Each named turn below is shown by a few rows before and after it. Which turns, in which order, take the first row of each later pair to the second? The first pair is answered.
Z877:
[-7,-12,0,3,5,-5,-8,11,10,1,-2,-5,-5,10,11] -> [-5,-13,0,10,2,-1,-4,6,4,10,5,-3,-5,11,9]
[0,13,0,-14,1,-14,8,6,-1,14,-25,-2,-9,27,12] -> [-1,8,-4,-4,-11,-13,13,7,-10,18,-10,6,-7,37,10]
[-2,-26,-12,12,-11,3,15,0,-8,8,14,10,3,-13,0] -> [1,-25,-12,-1,-5,7,10,-4,-7,2,14,3,7,-26,-8]
[-4,-1,4,14,-7,-2,0,5,3,22,-12,11,-18,33,7] -> [2,-11,-5,20,-15,4,10,3,-4,26,3,18,-11,24,3]
Z260:
[-17,-10,-19,14,-8,-12,6,5,-11,19,-1,12,-4,30,24] -> [-6,-11,-36,-26,0,-9,2,-17,-4,6,0,-8,10,-13,15]
[-15,-1,3,-15,-14,-10,2,-5,-6,7,-5,0,6,-9,15] -> [3,0,-7,4,-10,2,-1,-7,-13,4,22,2,13,-10,-4]
[-15,6,-1,-12,13,-5,-3,-4,16,-10,-11,-8,0,2,-9] -> [-1,4,-4,13,14,5,-2,-7,8,-11,8,-4,2,0,-20]
Z600:
[-7,-11,-34,-40,-15,-23,10,-38,-18,6,-5,-13,8,-16,24] -> [16,-10,-32,-27,0,-4,-1,-40,-23,-2,17,-14,19,-28,-5]
[-21,-22,-17,-51,-8,-20,3,-28,27,9,-13,-16,-4,-6,15] -> [-4,-33,-31,-32,-18,-7,12,-40,5,8,26,-5,11,-12,-7]
[-17,8,8,-21,-10,-35,16,5,0,17,-6,21,3,29,36] -> [11,1,-6,4,-11,-7,16,-8,-26,14,49,28,25,7,-1]
[-5,5,-6,28,3,5,-6,30,-7,13,-1,-7,7,34,5] -> [-1,6,-10,35,5,8,-2,30,-14,15,7,-5,8,35,4]

Between the rows of a pair lie 2 to 3 turns.
[-4,21,17,3,16,6,-23,12,12,5,-20,-1,-8,16,0] -> [-22,7,-2,-25,-9,-11,2,-4,9,12,-26,-4,-6,7,21]  Z260 then Z600
[18,32,18,-7,54,9,-20,-16,15,-2,-18,-48,-9,-11,-24] -> [-25,17,23,22,17,-16,13,10,7,29,-39,-11,-31,49,21]  Z260 then Z600
[10,1,2,12,14,28,11,10,9,-12,23,13,27,-18,-15] -> [-19,12,16,-19,20,6,0,18,32,-14,-26,4,11,-8,13]  Z877 then Z600
[-32,-6,-1,-26,-23,-17,20,8,12,6,-29,0,-17,-2,33] -> [-22,-16,-10,3,-42,-11,38,4,-11,14,12,16,-3,1,18]  Z600 then Z260
[-13,29,23,36,6,-1,-13,24,7,8,-18,4,-18,26,8] -> [-29,-1,-14,-3,-33,-20,28,-6,-10,17,-6,11,0,5,32]  Z260 then Z877 then Z600
[-1,-14,-24,0,-37,-2,30,-19,-31,11,29,13,23,-5,12] -> [16,23,12,-29,20,10,-26,-11,15,-16,-17,-26,7,-29,-5]  Z877 then Z600 then Z877
[-19,-20,-19,-13,-35,14,5,7,-6,26,20,11,5,25,6] -> [-9,8,12,-11,8,22,-37,26,21,9,-13,-5,-12,31,-8]  Z600 then Z600 then Z877
[-15,-20,-3,35,-37,-9,15,6,0,7,-2,11,-8,30,9] -> [24,-8,-5,40,-12,19,-9,-8,-1,-13,24,-5,8,-3,-31]  Z600 then Z877
[-3,-2,22,-9,7,-12,-10,9,9,4,-34,7,-7,9,16] -> [20,-14,2,16,1,7,-3,-3,-18,5,22,14,10,-5,-21]  Z600 then Z600
[0,16,22,-1,24,11,-29,16,26,-19,-21,1,-1,2,-7] -> [-8,3,20,26,7,8,-10,26,9,-5,-11,27,-7,29,0]  Z877 then Z877
[4,-10,-13,-14,-8,4,11,-11,-9,8,16,-15,13,-19,-1] -> [0,6,17,9,14,5,-13,19,16,6,-17,-15,-7,9,3]  Z260 then Z600 then Z600
[-20,9,8,-28,-4,-4,-2,1,10,-7,-27,-8,-17,3,23] -> [3,-11,-15,0,-22,11,13,-16,-23,-3,27,3,1,-9,-1]  Z877 then Z600 then Z877
[-27,1,-8,-44,-12,-20,12,-4,4,-3,-41,-3,3,-9,35] -> [16,-1,2,55,-9,20,4,18,-28,7,28,22,1,22,-18]  Z260 then Z260 then Z600
[-13,-9,-1,11,-18,-15,17,10,-7,16,-7,10,-11,30,25] -> [-2,-3,-10,-36,-1,-13,4,-20,4,-3,-13,-17,6,-20,19]  Z260 then Z877
[43,34,31,34,44,31,-48,23,21,-16,-5,-11,-4,-1,-37] -> [29,35,22,-15,50,17,-51,3,35,-22,-28,-32,-1,-25,-20]  Z260 then Z260
[-19,9,17,-2,0,-13,0,10,12,6,-26,5,-14,18,19] -> [-15,-13,-10,-4,-21,-11,25,-11,-7,11,3,14,2,7,18]  Z600 then Z877 then Z260
[-24,-21,-7,12,-29,-19,20,5,-9,26,-3,21,-2,25,30] -> [-18,-26,-25,-20,-28,-17,29,-17,-11,21,8,5,12,-8,25]  Z877 then Z260
[-13,0,14,-27,14,-8,-14,12,19,10,-36,-9,-7,7,16] -> [-3,-21,-17,-37,-6,-5,9,-19,-6,7,8,-4,16,-26,7]  Z600 then Z260 then Z877
[8,2,-15,-8,-1,15,-3,-5,7,-1,27,-2,10,-20,-18] -> [11,14,7,-2,13,18,-14,5,19,-7,9,-6,-1,-11,-22]  Z600 then Z877 then Z260
